One turn sends every row of this set to another row. A few are shown first. Where does it send the rows asked after them?
z322:  .11  .22  .04  .25 -.10 -.03 -.20 -.14 -.05  .32  .22  .08
z216:  .13  .58  .22  .17  .05 -.48 -.10  .27  .17  .19  .16  .23
z514: -.06  .45  .29  .30  .23 -.05  .05  .04  .04  .02  .25  .21
z812: -.12 -.05  .25  .27 -.07 -.60 -.17 -.04  .25  .03  .04 -.01
z479:  .46 -.10  .22  .16  .14 -.19 -.11  .05  .04  .10  .17  .02
z79: -.06  .17  .31  .21 -.14 -.27  .23 -.14 -.04  .00  .30 -.08
z744:  .24  .26  .16  .13  .28 -.40 -.48  .20  .16  .20  .04  .16
z314:  .15  .09 -.15  .13  .11 -.40 -.38 -.07 -.09  .17  .22  .11
z889:  .27  .46  .14 -.02 -.04 -.65 -.15 -.02 -.03  .10  .08  .17
z988:  .13  .21  .30  .26  .43 -.14 -.04  .22  .06  .11  .15 -.13
z288: -.19  .16  .38 -.04 -.06 -.65 -.16  .09 -.01  .11  .04  .05
z27: -.19  .06  .22  .07 -.07 -.24  .07  .05  .14 -.12  .27 -.13
z639:  .04 -.16  .23  .17  .09 -.19 -.15 -.21 -.06 -.02  .18 -.14
z287:  .28  .49  .23  .05  .19 -.08 -.08  .10 -.12  .15  .31  .11
z105: -.11 -.02  .31  .34  .17 -.05 -.11  .04  .15  .09  .25 -.10
z19:  .31  .08  .17  .10  .04 -.65 -.09  .31 -.02  .11  .24  .02
z569:  .22  .01  .35  .38  .30 -.34 -.32  .06  .17  .26  .11 -.07
z961: -.01  .30  .46  .36  .36 -.36  .08  .18  .05  .07  .15  .00
z803:  .05  .28 -.09  .21 -.20 -.18 -.24 -.14  .12  .15  .24 -.10
z659: -.10  .17  .07  .35  .36 -.34 -.15  .01  .32  .07  .01  .05
z32:  .28  .60  .23  .17  .29 -.40 -.17  .14 -.06  .11  .21  .10
z656:  .01  .36  .62  .19  .03 -.27  .13  .10  .19  .02  .12 -.03
z742:  .17  .13  .00 -.07 -.23 -.31 -.34 -.15  .07  .12  .19  .10
z931:  .10  .32  .23  .24 -.15 -.06 -.03  .12 -.18  .07  .28 -.16
z818:  .25  .28  .41 -.04 -.23 -.35 -.09  .03 -.20  .12  .31  .04
z517: -.30  .21  .20  .33  .18 -.25 -.04 -.09  .25  .15  .12  .20
z755: -.12 -.16  .24  .14 -.15 -.28 -.09 -.09  .18  .08  .14 -.03
z467: -.31  .52  .24  .17  .01 -.47 -.16 -.02  .09  .09  .17  .07
z763:  .45  .23  .26 -.02 -.04 -.45 -.21  .13 -.14  .05  .22 -.10
z138:  .50  .08  .20  .26 -.06 -.39 -.08 -.10  .01  .08  .22 -.14
z45:  .04  .22  .16  .05 -.29 -.57 -.21 -.19  .07  .08  .18  .22
z783: -.06  .42  .12 -.07 -.18 -.33  .07 -.02 -.05 -.09  .22  .14
z552:  .36  .26  .07  .37  .20 -.05 -.09 -.08  .14  .08  .31  .05
z339:  .23 -.02  .17  .01 -.08 -.64 -.30  .01  .10  .17  .09 -.12
z975:  .11  .47  .52  .17  .04 -.37  .05  .20 -.21  .06  .13  .05
z193:  .38  .37  .25  .24  .21 -.44 -.32  .00 -.02  .32  .08  .22
z712: -.35  .34  .26  .06  .20 -.30 -.16  .13  .11  .10  .12  .23
z527:  .11  .15  .55  .12  .35 -.50 -.01  .18  .02  .05  .10  .20
z241:  .06  .21  .41  .08  .24 -.66 -.08  .17  .18 -.14  .12  .00
z429:  .06  .09  .23  .07  .30 -.64 -.20 -.10  .28  .10  .06  .26
z42: -.16  .36  .28  .19  .08 -.03 -.18 -.27  .14  .09  .10  .08
z307:  .05 -.03 -.05  .14  .12 -.29 -.30 -.17  .33  .13  .20  .03

z322 turns into -> z79
z552 turns into -> z931
z307 turns into -> z105
Now find these:
z517 turns into -> z961
z656 turns into -> z216
z287 turns into -> z818
z27 turns into -> z712

